One vector is turned by the same rotation once a tick. Each row is the vector after some number of ticks, and that number follows the row.
The counts run from 0 to 376.
[110  88 134 138 138 140 126  98 173 166 143 121 107 154  98 130  90  97
 140 129 147 180 134 103 112 174 129  90 174 112 140 134 135  91 105 139
 149 119 156 112  96 152 135 111 129  97 156 122  96  98 110 134 124 121
  95 122 100  93  73 113 105  92  56 120 148 123 134 131 187 156 141 183
  74 142 132 146 156 125 100 134 105 130 146 153  72] => 262
[126 137 116 167  97 152 162  99 134 143 163  98 100  77 140  73 175 160
 126 113 162 185 131 152 182 142  91 165 151 113  87 161 151 160 155  69
 119 113 150 146 118 152 145 142 171 123  83 142 140 120 129 156 145 124
 100 130 119 142 119 111 133 110 212 129 163 168 136 111 104 137  96 131
 106 117 153 122 100 137 156 136 132 123 152 138 139] => 126
[120 121 120  84 156 118  94 105 150 176 112 124  83 139  99 168 110  89
 160 171 142 116 112 103 145 102 183  81 134 183 124 139 143 121 109 168
 156 126 126 120 126  69 154 142 108 100 140 101 103  91 152  76 108 154
 139 162 149 106 118 135  80 158  66  91  87  87 138 175 147 157 108 124
 125 178 122 120 115 155 134 129 108 129 133 130 123] => 55
[145  83  92 121 158 157 112 124 113 208 124 106  76 130 101 157 107 133
 111 105 170  98 101 140 185 133 131 115 107 109 148 155 112 123 166 166
 121 131 158 167  78 145 153 155 124 135 183 145  99 124 135 113 131 113
 156 106 142 110  95 105 145 164 135 145 116 179 137 144 110 120 102 130
  91 146 152 142 116 117 149  94  98 123 131 129  87] => 141
[172 167 144 167 150 113 122 136  92 139 124 135 111 110 127 117 156 122
 119 152 127 177 137 153 125  77 148 145 186 125 108 125  99 130  90 136
  56 137 111 125 124  82  96 157 137 157  67  92 166 127 162 128 138 187
  74 135 142 124 118 112 130 136 101 137 146  89 112  94 165 162 110 110
 155  80 126 162  92 126 148 113 116 106 120 140 161] => 116
[149 115 150 182 121 160 188 160 154  96 139 101 147 126  83  96 100 149
 115  71 132 156 159 115 140 145 111 124 171 129 125 112 105 119 117 112
 164 137 130  96 161 126 123 133 168 109  87  87 137 133  91 147 111 127
 105  96  84 108  95  97 122  95  72 118 119  93 109  91 145 193 150 119
 136 140 132 135 118 120 104 128 159 132 156 159 129] => 118
[ 95 102 135 100 112 165 130 138 156 154 161 109 125  97 119 118 140 130
 171 136 154 141 157 142 181 139 111 128 108 154 118 169 177 140 143 133
 161  99 134 105 140 161 191 103 156  68 140  91  80 100 142 154 129 105
 129 160 104 150 137 145 115 122 162  84 126 131 122 160 110  89 120 124
  49 174 121 105 142 138 133 163 125 146 127 104 158] => 265
[141 150 139  98 131 133 132 147 126 132 143 161 125 102 103 170 113 150
  90  85 160 114 148 110 108 153 119  87 187 124 115 132 140 119 115 140
  58 159 109 130 108 145  91 168 133 132 148 139 107 101 160 122  78  82
 106 117 156 114 102 123 137 128  88 166 109 126 127 141 147 200 154  99
 156 138 181 146 129 127 109  87  69 114 178 165 152] => 328
[127 141 143 100 150 141 133 126 170 106 132 161 120 135 145 120 163 110
 123 169  96 171 133 113 125  95 147 140 146 177 139 134 153 139 114  86
 142 142  79  67 209 110  89 121 139 109  68 116 119 150 122 125 134 159
 116 184 143 128 169 156 106 142  99  73 151  76 107 121 132 122 129 100
 141 133 101 114 182 171 131 153 140 131 109 127 175] => 182
[118  76 120 126 121 147 122 183 156 124 145 143 142 132 116 149 128 123
 124 104 110 153 141 139 190 107 120 108 113 143 164 157 164 125 117  97
 168 107  98  91 174 187 113  86 142 111 144 110  95 188 108 172 140 119
 195 134 139 128 169 131 159 116 133 140 147 119 145 109 122  84 123 156
  60 142 114  87 191 145 135 165 103 167 104 123 140] => 170
[175 125 133 125 149 194 134 186 171 136 167 139 147 100 118 142  96 156
 125  59 148 115 176 145 178 153 101 134 138 115 148 132 118 139 134 126
 170 111 149  94 129 170 145  98 158 127 123  83  69 159 138 186 150 115
 114 118 100  92 119 132 135 108 142 134 150 129 113 128 107 102  99 148
  66 142 151 102 164 134 153 153 151 170 148 101 144] => 27
[150  73  72 124 129 129 148 170 166 133 152 128 123 104 139 157 111 158
  99 101 115  90 107 116 178 159 154 107 104 120 166 143 121 140 135 114
 121 128 110  97 125 143  92 134 104 107 183 174 114 122 105 159  91  45
 199 130 137 121 150 108 154 130 119 171 167 153 119 150  69 142 133 136
 127 130 157 137 136 176 135  79  97 148 124 159 134] => 314
[113 132 108 164 113  87 130 135 103 101 144 117 112  86 179 136 189 146
 118 179 119 157 105 139 165 114 137 146 133 163 113 171 165 147 134  60
 133 100 107 106 165 138 105 130 130 138 121 124 171 142 121 142 113 125
 153 130 135 166 200 123 145 132 191  91 148 135 135 103  92 143 148 135
 136 142  89 120 127 169 166 129 118 111 109 152 139] => 191
[142 171 137  84 135 119 125 193 131 104 150 167 151  94 108 161 134 118
 102 140 124  86 164 124 142  67 158  79 154 151 129  96 118 155  96 141
  84 116 130 121 130  71 132 144 134 141 111  86 117 134 179 137 100 121
 128 134 157 146 142 126 147 170  81 149 139 101 126 154 124 181 107 104
 165 125 146 108  86 150 128 108 113 148 133 157 202] => 103
[176 141 108 192 124 144 140 143 111 105 149  82 147 136 135 104 124 164
  80 111 113 169 124 149 172 132 122 121  99 118 112 194 138 134 145 109
 167 111 160 172 124 121  93 168 179 145  71 107 154 177 153 142 149 134
 130 122  98 121 117  90 142 116 171 138 128 128 148  95  75 119 121 148
 138 109  99 166 126 134 169 148 120 179 122 115 147] => 239
[173 110 100 151 145 131 173 156 148  91 145 109 166 131 116 147  52 115
 121 114 120  78 111 164 165 118 148 122 129  97 133 100  64 146 135 128
 175 117 159 157 100  83 137 152 115 147 122 120 115 106  87 134 123 121
 143  80  83  92 100  80 106 133  79 152 139 132 105 109 110 176 107 153
 152 128 112 120  78 145 126 107 145 147  87 147 107] => 227
[105 139  84 149 141 143  95 103  95 187 108  99  82 152  85 150 130 149
 111 119 112 144 100 130 135 169 155  98 123 142 123 149  88  90 128 194
 122 112 182 190  73 110 131 118 135 160 121 118 145 123 158 106 120 118
 138 113 131 133 115 107 128 133  98 155 108 148 149 123 182 104 137 137
 136 164 138 165 101  89 147 120 105 166 126 117 125] => 33
[ 83 129 142 120 120 136  94  98 186  57 151 118 163 166 137 109 120 107
 139 130 117 149 133 111  87 125 135 128 139 148 124 133 172 123 111 121
 154 117 130 115 169 145 109 114 160 107  56 113 113 141 111 123 154 165
  80 155 108 130 121 127 107 122  98  79 106  87 126 127 153  93 120 141
 149 139  69 135 189 144 134 183 115 157 116  95 117] => 165
[ 94 148 112 129 133 117  85 118 102 107  96 106  96 108 154 145 174 125
 147 154 107  98 124 141 107 105 127 164 111 157  90 133 158 140 172 105
 146 110 121 132 165 120 141 150 135 118 120 141 142 119 137 108 167 130
 118 115 149 154 173 140  98 149 195  68  83 132 120 126  99  69 109  98
 138 165  97 116 146 126 188 141 115 117 115  65 157] => 286
[173 124 141 134 134 170 188 141 172  74 180 129 152 136 126  91 104 107
  78  79 148 126 148 148 151  90 102 147 141  97 141 153 131 158 140 121
 144 150 114 106 190 125 108 164 179 134  75 116  87 155 119 158 161 166
 111 161 103  99 110 112 117 133 148 105 147 102  95 136 114 158 106 115
 120  79 135 135 141 156 132 147 131 125 126 129 151] => 9
[149  97 125 162 129 114  91 144 120  80 127 115 124 102 144 156 156 131
 171 168  84 114 105 131 146 138 124 160 135 116 132 165 151 141 138  67
 164  89 126  87 171 151 125 123 131 123 108 137 166 132  92 109 136 131
 123  83 130 147 149 125 103 130 204  91 112 129 129  72  91  59 113 164
 135 154  94 101 147 147 187 146 130 130 100  93 112] => 287
[161  95 148 141 118 155 107 165 190 128 161 122 171 115 109 127  97 107
 158  91 155 137 157 116 161 133  80 120 148 108 143 158 154 128 131 115
 145 111 141  94 131 176 113  81 146  94  95 108  94 151 133 142 168 152
 104 126 137 104  95 138 132 142 146 106 124 112 125 132 132  90 118 194
  87 132 118  91 167 140 130 193 118 166 126  90  95] => 374
[ 84  77 133  82 131 125  95 122 150 140 109 161 133 126 111 171 139  85
 164 181 138 108 114 121 124  78 197 115 155 126 164 106 124 124 122 136
 109 145 124 106 125 122 158 134  85 112 157 146  96 103 100 104  67 141
 166 133 190 151 127 152 156 139  58 123 148 115 114 164 176 158  85 116
 125 125 122  95 117 154  98 103 118 103  74 134 112] => 72
[ 90 128 111 168 109 109 102 152 120  89 113 126 110 120 139 183 122 125
 154 128 110  73 102 123  88 146 137 160 157 100 147  94  96 104 140 118
 116 129 128 127 122 141 114 134  92 153 184 200 133 139  88 129 123 102
 109  50 153 148 144 107 142 108 153 161 118 160 120  84 160  82 129 120
 171 168 136 131 167  95 164 102 106 110 114 105  83] => 80
[168 177 138 174 150 107 143 101 119 130 125 114  86 116 141 133 132 117
 100 142 131 156 113 116 101 113 158 138 191 108 113 135  84 137  97 145
  94 149 127 117 113  66 104 176 139 153  96 138 157 103 150 113 135 171
  77 128 131 119  85 106  92 117 102 154 121 105 116 119 155 164 118 108
 177  91 140 175 105 123 178 104  99  86 139 155 137] => 337
[122  93 121 123 146 129 116 134 156 170  98 112  83 165  83 178  97 109
 154 147 131 122  90 110 141 136 161  93 141 163 153 131 106 118 126 153
 196 116 125 113 101  92 164 134  93 130 190 117 106  95  95 103 100 116
 141 132 128  99 107 102  84 138  35  91 115 105 127 135 151 146 112 149
 101 171 116 118 117 147 115 107 113 124 142 148  89] => 54
[140 122 115 180 136 159 143  95 113 123 110  65 101 116 105  85 125 122
 126 129 131 144 107 156 138 105 143 147  97 136  81 143 103 153 157 152
 180 110 160 157 137  82 168 132 169 112  70  78 130  91 139 117 160 165
 102 128 102 122 114  74  83 131 141  98 111 128 110  91 127 139 114  87
 133 131 109 141  94  98 156 149 160 131 108 103 157] => 130
[ 80 132 124 122 130 137  95 118 127  86 111 123 102 148 125 128 146 109
 156 155  91 142  98 128 102  76 147 152 170 153 115 107 135 146 120 119
 136 128 106 140 165 118 107 157 125 148  94 135 144 162 107  85 131 169
 113 142 173 154 155 130 122 135 106  70 112  95 119  81 191 134 115  91
 170 139 102  95 127 123 120 150 125 112  83 118 130] => 290
[101 133  73 143 133 107 130  95 126  95  97  96 109 118 156 122 151 135
 121 150  74 100  83 143 139  77 205 154  97 160 118 120 100 161 143 136
 117 144 129 154 145 120 112 163 118 119 107 152 140 127 135  94 122 144
 151 148 167 161 174 119 109 137 135 146 110 128  86 118 109  82 109  85
 202 128  99 141 129 129 150 125 120 146  84  88 187] => 303
[105 134 101  77 132 109  96  80 146 134 129 125  89 117 151 150 146 154
 109 136 144  80  95 108 145 132 151 121 130 130 113 158 139 138 145 139
  68 156 125 129 146 153  82 163 124 108 108 196 117 111 133  85 116 129
 133 148 214 151 139 155 125 149 176 115  89 116 118 181  99  76 123  96
 177 133 164 125 136 145 156 118  78  97 133 105 141] => 77
[141 132 151  63 161 145  67 130 144 135 118 137 113 150  96 145  93  99
 157 122 135 100 126 128 111 105 147 103 149 158 133 125 105 125 114 191
 140 124 153 122 128  85 153 157 150 134  88  86  74 124 160 111 164 166
 102 170 139 121 106 137  77 187 108 106 108  88 111 188 146 103  80 130
 133 143 133 101 135 114 150 146 124 150 111  53 160] => 372
[179 169 130 154 122  97 142 166 122  97 136 136 130 125 134 171 109 106
 156 126 123  55 108 126 122 147 119 124 163 113 141 107 109 161 144 109
 154 113 126  99 123 107 138 152  91 173 170 163 163 116  90 122  95 122
 105  74  92 107 105  94 108 139 125 120 130 139 133 116 116 188 119 169
 168 150  97 119  89 154 168  89 116  91 133 160  87] => 210
[157  85 179 145 135 159 124 169 164 153 150 145 154 101 103 123  74 145
 166  81 172 142 137 111 169 159  98 116 205  92 131 133 136 115 132 114
 139 126 146 114  90 159 153 100 154 120 110 107  98 124  94 121 104 133
 118  84 117 106  63 136 139 121 111 125 161 132 113 121 178 148 113 162
  82 129 170  93 103 107 123 153 140 109 148 143  91] => 136
[104 110 108  99 106 106 113 119 172  81 144 155 171 143 144 160 111 127
 112 133 130  84 118  86  96 135 171  94 172  99 145 114 133 117 112 128
  67 156 134 116 137 141 107 154 101 116 165 177 120 109  99 123  74 107
 121 121 155 138 106 131 135 121  72 181 126 133 103 175 177 168 126 154
 165 120 137 129 141 147 101  98  70 115 132 150 108] => 89
[ 81  97 120 161 120 158 147  82 150  99 129  64 138 162 114  80 106 112
 136 130 108 144 100 127 126  95 159 150  95 117 114 146 131 145 133 126
 173 107 171 166 142 134 146 132 159  95  74 114 107 113 111 111 176 181
 127 153  73 128 119  85  90 108 115 101 142 115 116 122 155 122  90 145
 104 114  75 139 137 115 122 165 131 160  80  93 122] => 369
[ 98 111  95 149 109 118 120 172 124 137 131 133 117 116 138 176 128 140
 141 120 121 104 126  99 122 177 126 125 126 138 171 115 161  98 151 116
 154 120  88  97 139 176 124 105 122  91 213 145 110 121 119 154  94  50
 165  73 135 154 151  95 124 117 144 138 107 157 136 100 121 125 172 145
 107 194 129 130 176 122 140 108  89 133 139 152 126] => 188
[143 163 119 148 119 115 142 139 141  88 165 122 118 101 161 159 100 178
 123 109 110 107 123 134 120 203 118 150 142 119 118 110 122 137 125  83
 135  97 138 110 109 132  85 138 109 136 139 157 171 102  90 145 109  65
  83  93  89 131 129 115 113  98 162 156 143 159 106  99 103 111 139 142
 172 148 111 152 152 153 184  95 118 140 157 146 128] => 318
